Which row each row swaps with, under one turn or mirror:
The rows were stretched afterwards, more along some directions than others.
sur: 8.6	7.4	-10.2	12.7	-6.7	18.9	2.0	0.4	-11.0	-17.7	7.4	0.2	-7.8	-0.9	0.3	9.0	18.8	-1.1	15.4
risal: -10.0	-8.5	0.6	10.3	24.1	-3.8	23.1	-2.3	26.8	-9.9	-17.0	-0.3	19.5	3.4	-26.5	-20.6	-13.8	6.9	-26.6
Tapaf: 9.4	0.3	-13.8	-1.2	13.2	-4.9	-35.1	7.8	15.5	-7.2	-4.7	4.0	-11.3	-2.9	1.3	-2.7	-22.3	-21.2	-3.8
ratem: 6.3	-6.5	-3.8	23.7	5.8	-17.4	10.5	19.6	3.5	-3.9	-1.7	1.9	6.6	-14.6	17.9	11.7	-9.4	5.8	-0.6
velir: 2.8	16.6	-4.9	11.2	-3.0	21.2	-2.0	-6.2	-4.8	-5.3	0.9	-0.9	-3.6	1.0	-7.1	12.1	19.3	-1.3	20.9
gok: 15.7	-3.2	-7.1	-12.6	4.7	-1.3	-39.0	2.7	11.9	-14.8	4.9	-5.2	-16.0	-7.0	4.6	-4.1	-19.1	-9.7	-2.8
Vop: 11.3	-0.3	-2.6	-9.6	18.0	2.7	-37.4	-3.9	18.5	-13.1	-0.8	1.6	-10.4	-4.1	3.3	1.9	-19.2	-19.9	-4.6
nog: -7.4	5.0	13.4	-18.6	2.9	-24.7	18.6	0.8	7.7	5.6	-4.2	-5.0	18.8	14.5	6.6	7.0	-5.7	4.4	-6.4
Futot: -10.9	-15.7	-1.2	2.6	8.4	7.1	21.0	-0.2	18.5	-2.3	-16.0	7.1	12.5	8.4	-26.9	-24.8	-6.8	9.9	-11.2
Molov: -15.7	-4.8	8.5	-5.6	7.5	3.8	13.6	-3.7	-2.5	10.4	-8.7	6.7	9.7	11.6	-19.7	-21.8	-8.9	6.1	-4.7
mova: 5.5	9.6	-7.2	4.2	7.3	18.7	12.2	-6.2	5.5	-13.1	18.0	-7.7	-11.7	-10.8	-0.2	8.2	19.2	-9.1	0.2
Bakun: -8.4	-14.2	7.1	-5.3	12.2	-0.5	0.3	-2.4	16.1	-1.4	-15.9	5.0	15.0	14.7	-20.4	-24.0	-19.7	6.5	-5.7
Tupib: -7.0	-12.4	-1.4	-5.7	18.9	3.9	7.4	-9.5	16.5	0.3	-16.9	7.1	17.2	8.4	-27.9	-21.2	-9.0	-0.2	-15.1
nak: -10.6	-17.8	2.5	-3.6	10.5	2.7	19.8	1.9	10.7	-4.0	-8.0	8.3	2.3	0.2	-16.9	-25.0	-7.6	9.9	-10.2
pibes: 6.7	-4.3	-1.7	19.3	11.8	-12.2	12.4	23.0	18.7	5.1	-1.4	13.8	10.3	-10.9	9.1	7.0	-4.9	8.1	-3.5
tulon: -9.6	5.7	14.2	-12.2	-3.5	-15.2	17.2	-13.0	-2.8	2.7	-11.1	-16.2	18.4	14.0	3.8	7.3	-3.2	7.3	5.8
Netad: 8.2	3.1	-4.9	8.8	-7.4	24.1	0.1	-1.8	-8.4	-15.7	6.5	-2.0	-13.2	-2.2	6.6	8.4	8.0	-5.2	13.5
tulep: -16.8	-8.3	-3.2	14.0	32.5	-15.1	33.8	-13.0	1.6	-10.5	2.5	-15.4	-8.2	-22.4	-3.1	4.8	5.9	-15.3	-25.3
sigek: 11.1	6.0	-5.8	-9.5	10.3	3.2	-28.8	6.0	19.8	-1.0	10.7	-2.1	-18.7	-10.2	4.9	-5.1	-17.3	-14.4	-11.7
kozas: -9.0	3.1	9.9	-17.3	-6.0	-24.4	13.8	-9.9	7.4	3.0	-7.9	-17.9	10.6	5.0	5.1	5.6	-3.6	7.0	-7.7
ritem: 8.4	5.1	-7.0	-10.1	18.7	6.0	-36.4	-0.1	20.6	-6.5	-8.6	-2.8	-11.6	-10.8	1.9	-5.6	-21.7	-21.9	-11.7
dugen: 3.0	6.7	-4.7	4.7	-5.9	19.1	-5.4	-6.1	-11.2	-6.7	10.4	-4.3	-12.6	-5.2	1.6	12.4	21.0	-5.2	21.2
tiri: 6.9	2.2	-2.7	-10.0	13.8	-6.7	-37.1	2.1	24.3	-10.3	-0.1	0.7	-12.0	1.9	-1.5	2.0	-15.4	-17.0	-7.5
gebe: -19.1	-5.6	2.3	4.1	23.1	-14.1	25.9	-16.9	-8.4	0.3	3.7	-17.9	-10.5	-20.6	-1.4	4.3	3.1	-13.6	-18.7
Goruf: -10.4	4.2	-1.6	-9.5	4.8	-17.1	18.9	-4.2	-2.1	11.4	-17.1	-15.3	15.6	13.6	4.1	-1.2	-13.3	-1.0	-10.3
moz: -0.8	-2.4	6.5	-7.8	-6.5	-20.9	25.0	-4.0	-4.9	5.6	-1.3	-3.0	19.7	15.6	1.3	7.6	-5.2	7.2	4.7
Bedu: -9.2	2.9	13.1	-14.4	-6.8	-20.9	22.5	-0.7	0.1	3.0	-4.5	-9.3	3.8	1.2	17.5	9.6	-3.9	7.0	-3.6
Gazim: -8.0	-10.1	-0.8	4.7	9.0	1.8	5.2	1.0	8.6	-0.2	-6.9	6.1	14.1	10.5	-17.5	-22.0	-5.2	11.5	-10.0
lus: -8.4	-10.4	4.9	-4.2	19.4	-2.3	22.2	-7.4	7.1	-1.5	-5.1	-5.7	14.0	-0.6	-24.3	-23.6	-8.0	7.9	-20.5
supav: 9.7	-0.2	-8.8	-7.1	3.9	-3.4	-39.2	7.7	7.0	-9.9	-0.9	0.3	-19.6	-0.5	6.1	-4.1	-24.8	-17.0	-7.9
Roged: -15.6	11.9	6.4	-18.3	-3.0	-20.1	12.7	-6.4	-14.5	19.9	0.4	-22.3	4.3	5.9	-2.3	6.8	-1.5	-0.6	-9.4
lebel: -14.1	-17.6	-4.9	13.4	22.1	-12.5	20.5	-9.3	-12.2	-9.4	0.4	-16.6	-10.9	-20.2	-1.7	-4.5	-7.6	-12.4	-16.3
bago: 11.7	6.6	1.0	1.5	-6.1	18.1	-4.8	-6.7	-3.6	-7.9	12.6	-2.5	-6.9	-5.4	10.2	10.1	27.0	-1.4	22.6
pog: 8.2	1.7	-9.4	-5.8	13.5	7.9	-33.8	7.9	25.5	-6.3	-2.9	8.9	-15.6	-6.6	0.2	-2.2	-13.6	-14.5	-6.6
Rad: 5.8	7.5	-9.9	6.4	-4.8	20.2	-3.6	-5.2	-13.5	2.7	7.4	-4.1	-5.9	-2.4	-1.5	11.7	16.2	-6.3	18.2
padi: 1.9	10.2	-6.0	15.4	-2.3	12.9	-0.6	-7.9	-8.6	-17.5	11.3	-1.7	-9.5	-6.0	3.3	17.3	22.1	-9.8	14.6
nefu: 12.8	1.5	-9.1	-6.8	13.1	-2.8	-41.4	6.8	22.8	-8.4	5.9	1.8	-6.5	-6.1	-0.8	6.2	-14.9	-15.4	-11.7
beza: -3.3	-7.6	-2.5	2.2	11.0	-0.6	9.5	18.8	20.4	2.9	-1.5	12.9	17.0	10.8	-25.9	-14.3	-3.3	11.6	-14.6
Pogi: -10.0	-0.5	12.2	-6.8	-3.4	-21.0	25.6	-10.8	-4.5	12.8	-7.5	-18.7	10.8	10.6	6.8	-1.8	-4.3	6.3	-2.8
sim: -3.0	1.0	16.5	-8.8	-3.9	-17.7	23.3	2.7	-1.2	13.5	-3.5	-8.4	13.4	10.4	14.6	3.2	-12.2	6.7	-8.2
Riviv: -1.0	7.7	14.0	-10.6	-12.6	-13.5	8.5	-6.6	-1.0	14.3	-7.0	-2.5	18.1	13.2	12.3	13.4	2.0	7.9	6.0
kudip: 12.0	9.9	1.0	6.1	-6.1	21.3	-10.2	-6.7	-8.8	-4.3	6.4	3.4	-5.2	-0.4	10.6	14.5	13.8	-2.9	27.8
bek: 5.1	12.1	-4.6	-0.5	-3.8	14.9	-4.8	-7.3	-2.7	-5.8	10.0	-4.1	-12.7	-7.4	7.0	15.6	24.7	-3.8	17.5
Tela: 11.3	2.4	-9.3	-8.1	11.4	-1.8	-40.5	10.1	21.9	-9.3	0.2	2.0	-10.7	-7.2	1.7	3.7	-17.4	-14.5	-4.7
tusu: -11.9	-9.8	6.5	3.4	9.0	-4.1	11.4	-5.8	5.6	-5.2	-4.6	8.7	8.8	8.9	-18.6	-9.9	-19.7	-1.9	-17.8
bop: 4.5	-1.2	-2.4	23.9	8.8	-13.4	9.1	19.7	8.7	10.2	-3.5	8.9	3.3	-14.5	14.1	5.7	-7.4	6.4	-1.6

Swapped with supav: sur
Swapped with kozas: Futot
Swapped with lebel: ratem
Swapped with ritem: bago
Swapped with padi: Tapaf
Swapped with beza: Roged
Swapped with Bakun: tulon
Swapped with moz: tusu

Which row each row swaps with, under one turn or mirror:
The rows were stretched afterwards, more along some directions than others.
Mupa: 15.3	-3.0	11.1	-5.1	-29.5	1.7	13.5	-11.3	14.3	-9.3	-12.6	-13.2	-32.7	-4.1	7.2	4.1	-7.9	3.9	-4.3	-2.7	-8.4
Movig: 6.5	38.7	28.9	1.6	-14.4	10.3	-1.1	-18.4	-22.5	8.9	-7.9	5.0	-32.4	29.6	-4.6	13.1	-0.1	5.0	13.2	3.1	2.2
Muba: 31.3	33.2	3.6	-5.4	8.6	1.2	4.5	-14.2	-3.1	-4.1	7.0	21.8	-0.4	-6.6	11.4	13.7	-22.1	14.0	-10.1	-14.1	-20.8
mopa: 3.5	31.2	16.1	-4.2	-18.9	8.2	8.9	-4.8	-11.6	2.5	-4.1	6.4	-15.2	31.3	-13.6	-0.2	-0.6	-8.0	5.2	-3.2	-4.5
Foreg: 11.0	28.9	-21.3	-3.1	2.5	7.4	-12.9	-4.8	22.6	-13.6	5.6	7.2	15.8	-11.2	-4.0	-15.8	-14.9	-22.0	8.6	-1.6	-1.0
Bizuv: 23.0	9.4	16.0	-4.3	3.3	-8.5	7.6	-21.3	-29.2	11.1	1.7	1.2	15.4	9.1	-2.7	20.6	-19.1	-1.7	7.7	-2.6	-20.1
mavi: -3.3	31.1	18.2	-7.0	-10.5	10.9	4.5	-7.5	-15.2	0.1	-3.1	19.3	-15.1	20.7	-11.2	-2.6	-5.0	4.9	12.1	1.3	-2.0
sigof: 11.1	15.5	-7.0	-1.9	-19.8	-1.9	2.1	-11.0	28.2	-22.8	-19.8	-7.7	-43.3	0.7	10.4	-0.2	8.5	23.0	-21.0	-4.4	-10.3
Vup: 10.5	27.6	12.9	-15.9	-24.4	8.0	10.8	-4.7	-9.1	-2.5	-7.5	7.5	-20.1	27.7	-14.8	10.4	-7.3	-1.3	5.4	2.1	-4.3
vipi: 8.2	30.0	15.3	-1.7	-14.3	12.8	5.2	-3.0	-10.6	5.9	-9.0	15.1	-28.2	28.4	-9.2	6.5	-10.8	-7.0	5.1	-3.4	2.9
Miv: 4.3	16.7	-17.3	-5.8	3.1	-6.1	-10.7	-0.8	21.9	-9.8	2.2	-6.9	18.3	-6.4	-5.6	-22.3	4.2	-15.2	10.0	3.6	2.3
telap: 22.5	12.9	18.3	-6.2	1.4	-6.6	4.3	-22.7	-29.5	18.5	-7.1	-14.0	5.3	16.2	-3.7	16.2	-11.2	5.0	4.7	5.5	-18.0
tez: 28.8	29.6	2.9	3.1	4.0	-6.0	8.8	-21.3	6.9	-11.3	1.6	28.0	3.5	-10.3	9.5	1.1	-15.6	7.6	-10.9	-14.7	-19.2
sobi: 27.5	38.0	-1.9	-2.6	0.1	-2.1	8.4	-20.8	2.5	-11.5	-1.1	24.1	5.5	-3.3	1.1	10.3	-12.2	15.5	-12.0	-20.6	-28.2
Miri: 3.5	33.8	14.1	-8.0	-21.4	5.0	6.6	-10.8	-13.4	9.3	-5.8	7.4	-25.0	27.2	-5.7	1.7	-4.3	-0.6	1.9	-5.5	0.3
pofe: 5.1	8.4	-30.4	-6.7	1.4	-4.8	-12.6	9.7	33.0	-15.3	-3.4	5.7	14.5	-12.7	-6.0	-24.2	-7.8	-13.9	9.0	2.5	12.5
togub: -1.4	35.8	14.9	-10.2	-7.6	5.2	9.0	-9.5	-17.2	3.5	5.0	14.7	-18.2	21.6	-8.4	-0.8	-8.0	-2.3	7.8	-2.6	-1.2
Tegi: 3.8	30.3	15.6	-10.3	-21.3	5.0	6.2	-6.4	-1.4	-0.1	-2.2	8.7	-22.6	24.2	-12.9	-3.4	2.6	5.2	-0.3	-10.1	-7.3
tadi: 15.0	11.4	-27.0	-23.3	-4.7	-1.8	-12.1	5.7	23.6	-16.2	4.5	-5.8	24.7	-6.2	-8.7	-11.2	-11.9	-18.3	1.6	4.9	-2.5
pizo: 0.4	31.4	12.7	-2.8	-19.6	0.3	11.3	-5.5	3.0	-10.8	-3.6	9.7	-19.3	22.0	-9.6	-2.4	9.0	8.0	7.1	-1.0	-1.9
kavi: 22.4	10.0	17.3	-4.2	-4.8	-9.5	5.8	-23.1	-33.2	14.8	-0.2	-9.1	0.4	9.1	-1.3	19.6	-12.8	7.0	8.4	2.5	-17.5
pude: 9.9	21.3	-18.8	-12.3	-2.1	-6.9	-11.4	8.3	18.4	-7.9	-0.8	0.4	22.2	-8.4	-9.4	-18.6	-10.0	-23.5	0.1	-2.4	-1.2
Zaber: 33.2	22.7	-0.4	-7.1	-3.1	-2.1	4.8	-18.0	9.7	-6.8	2.1	22.8	-7.3	-5.4	9.2	17.6	-10.3	16.9	-14.9	-25.8	-20.9
Tup: 28.4	28.9	0.6	-5.3	4.3	6.4	6.2	-18.4	5.6	-13.0	3.8	32.7	5.1	-6.3	6.1	10.3	-22.6	13.5	-11.1	-18.1	-26.3
Voso: 9.4	-1.7	20.9	-2.3	-28.5	-3.6	17.3	-6.9	9.7	-1.7	-20.1	-14.7	-34.9	2.5	3.0	7.7	-1.4	3.4	-4.4	-7.9	-4.8
Paf: 10.8	-2.7	12.8	-4.3	-28.2	-8.5	20.0	-9.2	12.9	-6.4	-16.1	-11.5	-35.2	-1.9	8.0	3.3	-0.4	9.0	-4.9	-5.9	-8.8
figiv: 1.4	28.2	12.6	-4.6	-21.1	6.9	7.6	-3.9	-2.2	-1.9	-2.9	8.0	-15.3	22.2	-12.2	0.3	0.7	-3.9	5.7	-7.4	6.7
tam: -0.5	30.1	6.2	-4.0	-19.3	-6.7	11.8	3.4	-6.7	-1.6	-9.0	21.7	-9.9	15.7	-17.4	-3.5	-6.4	-3.7	8.8	0.7	2.6
lupu: 10.0	16.1	-31.7	-12.8	-2.5	-2.7	-13.3	5.0	38.9	-13.9	8.7	-8.4	15.4	-17.4	-9.9	-15.8	-14.1	-9.4	4.0	2.1	7.9
Fozu: 21.7	5.3	21.9	1.6	3.4	-4.7	0.5	-20.5	-31.3	22.1	-5.3	-11.5	-4.3	12.2	3.0	30.6	-16.0	1.5	13.6	-0.7	-11.2
bogan: 8.9	18.6	-20.2	-12.3	-10.5	-1.7	-10.1	2.3	35.1	-14.9	-5.3	12.8	18.4	-17.1	-13.9	-19.2	-6.9	-15.1	-1.1	-5.3	-3.6
mapa: 13.2	16.7	-23.2	-9.7	0.0	-6.8	-12.5	0.9	33.4	-20.1	5.4	3.8	27.1	-8.5	-3.6	-17.8	-2.5	-10.1	3.0	-5.4	-1.0
zabem: 27.6	38.9	-0.4	4.1	11.8	7.0	5.7	-20.0	2.2	-19.7	4.0	29.6	8.1	0.9	7.9	6.6	-16.1	10.0	-5.5	-22.7	-22.1
fefa: 21.7	11.0	14.7	1.7	5.0	-12.3	5.4	-23.3	-27.8	8.0	-2.4	0.4	6.8	7.6	2.4	16.0	-16.8	4.1	10.1	-0.1	-17.2
nided: 10.3	2.0	28.0	-3.8	-27.5	-5.2	14.1	-10.6	-0.9	3.2	-20.6	-16.6	-30.6	6.9	6.3	12.2	-6.9	1.1	-2.5	-5.1	-7.4
pov: 16.0	17.6	-14.7	-10.5	-11.9	2.5	-17.3	-0.4	31.5	-8.3	0.8	-3.3	0.5	-12.2	2.2	-5.6	-5.9	-14.8	-1.0	-4.4	3.3
zum: 27.6	29.4	-0.1	0.2	12.5	2.0	6.6	-18.8	1.7	-9.8	7.4	30.0	3.7	-7.2	14.1	5.2	-23.8	6.1	-13.6	-17.9	-21.9
mido: 6.8	-2.6	18.9	-6.9	-28.3	-3.4	18.0	-12.8	8.3	-9.8	-18.4	-15.8	-30.0	4.3	3.6	1.3	3.4	7.5	-0.3	-6.6	-10.5
nofi: 12.3	-5.2	14.1	-6.5	-31.1	-3.4	13.7	-2.9	14.8	-7.0	-14.3	-15.0	-34.8	-3.0	5.2	8.9	-6.7	9.7	-2.4	-0.2	-4.6
Refo: 6.7	18.5	-20.5	-6.2	0.7	-0.3	-14.7	0.2	22.6	-13.6	4.9	-3.9	23.7	-6.3	-10.0	-16.4	-1.0	-16.8	8.9	-3.1	7.6
lolu: 6.6	21.3	2.9	1.4	-15.4	-6.1	11.8	-20.2	15.0	-19.4	-18.5	-3.2	-39.7	0.9	8.2	-5.8	16.8	25.8	-13.4	-12.5	-16.3
buv: 12.2	21.3	-16.1	-12.1	-1.6	0.2	-9.9	3.1	20.0	-11.4	5.6	-0.2	30.2	-3.5	-8.8	-20.6	-8.8	-24.7	3.5	-7.0	-5.1
kozu: 4.9	17.8	-11.4	-3.9	-5.9	4.2	6.4	-9.0	27.2	-28.3	-4.5	0.3	-24.9	-3.5	17.1	-13.3	3.8	22.3	-18.0	-7.0	-11.6
mabo: 12.2	28.2	-17.1	-7.7	4.5	2.0	-9.9	1.0	29.5	-15.3	11.0	9.9	24.5	-11.3	-10.6	-24.2	-12.5	-19.6	-3.1	-2.0	-6.8
ganod: 2.2	19.1	-3.8	-6.9	-14.7	-4.6	9.4	-13.5	21.1	-25.1	-13.1	-3.5	-24.9	-4.8	5.5	-12.3	13.7	27.3	-15.7	-4.8	-18.6
kaduk: 12.2	1.1	14.0	-13.3	-30.2	4.5	14.7	-4.4	6.1	-10.1	-9.6	-6.2	-21.2	1.7	3.7	11.2	-15.6	-2.0	-2.1	-8.2	-18.6
Suf: 3.4	24.5	2.5	2.5	-5.3	-1.9	7.0	-17.1	18.6	-31.6	-10.4	-2.2	-28.6	-1.5	10.5	-13.4	12.6	22.6	-11.5	0.5	-11.9
Rof: 12.5	-0.1	21.2	-2.5	-25.8	1.0	12.6	-5.3	7.9	-6.3	-20.3	-11.8	-37.2	7.3	8.0	12.3	-0.6	4.5	-8.0	-3.6	-9.7
rerol: 23.0	4.4	13.2	-2.7	-1.9	-12.7	-0.2	-16.6	-22.8	13.7	-4.2	-12.2	1.7	7.0	-1.6	21.3	-13.4	9.2	8.2	6.2	-10.9
Faki: 25.9	13.7	25.7	-2.2	3.3	-8.0	0.7	-19.6	-31.1	14.2	-9.1	-4.6	4.7	12.0	1.7	24.2	-10.4	4.4	6.9	-6.0	-19.2
Mam: 5.8	16.6	-16.2	-4.8	-13.9	-9.0	10.0	-6.2	30.1	-25.2	-9.3	-7.6	-24.0	-1.0	11.7	-12.9	17.0	20.3	-24.8	-10.7	-10.8
Vuno: 3.4	25.9	2.5	-10.5	-20.4	1.3	6.2	-1.0	0.1	4.0	2.5	3.0	-21.2	20.8	-12.6	6.3	-13.3	5.5	1.1	2.7	7.0
redab: 6.5	32.4	22.3	-4.1	-22.3	4.8	9.9	-8.2	-10.4	-0.8	-6.6	21.4	-13.9	27.6	-10.5	5.0	-7.1	-7.3	8.7	-10.1	-5.0
deluv: 3.6	12.5	0.6	1.9	-14.9	-5.9	8.2	-18.1	14.5	-22.6	-11.8	-3.2	-39.9	-0.4	12.7	-5.7	17.6	27.6	-4.7	-7.5	-10.6
lasi: 13.7	23.0	-20.8	-10.0	-3.7	0.2	-10.6	-5.9	32.9	-13.2	-2.3	9.4	9.4	-8.5	-9.7	-15.9	-11.4	-21.2	-2.0	-9.2	1.0
Komop: 7.0	34.5	12.9	-2.0	-15.0	2.4	9.0	-2.7	-15.5	3.7	-1.9	19.9	-19.8	21.5	-12.9	-2.6	-6.5	-9.6	4.5	-6.0	0.1
zad: 11.4	17.9	-23.9	-4.1	-0.4	-2.5	-12.3	4.6	29.0	-13.5	-0.6	3.9	8.5	-9.8	-5.5	-28.2	-5.7	-23.6	-1.0	-2.7	7.1
bekor: 19.0	8.1	20.3	0.8	7.5	-9.6	1.4	-18.7	-34.0	16.3	-2.6	-6.2	9.9	11.4	-0.8	20.8	-16.1	-0.4	11.2	-2.0	-12.8

Swapped with lupu: Vuno
Swapped with Refo: figiv
Swapped with Faki: Rof
Swapped with kavi: Mupa
Swapped with rerol: nofi
Swapped with pude: vipi
Swapped with bogan: mavi
Swapped with Fozu: nided
Swapped with zabem: Mam
Swapped with sobi: kozu
Swapped with buv: mopa

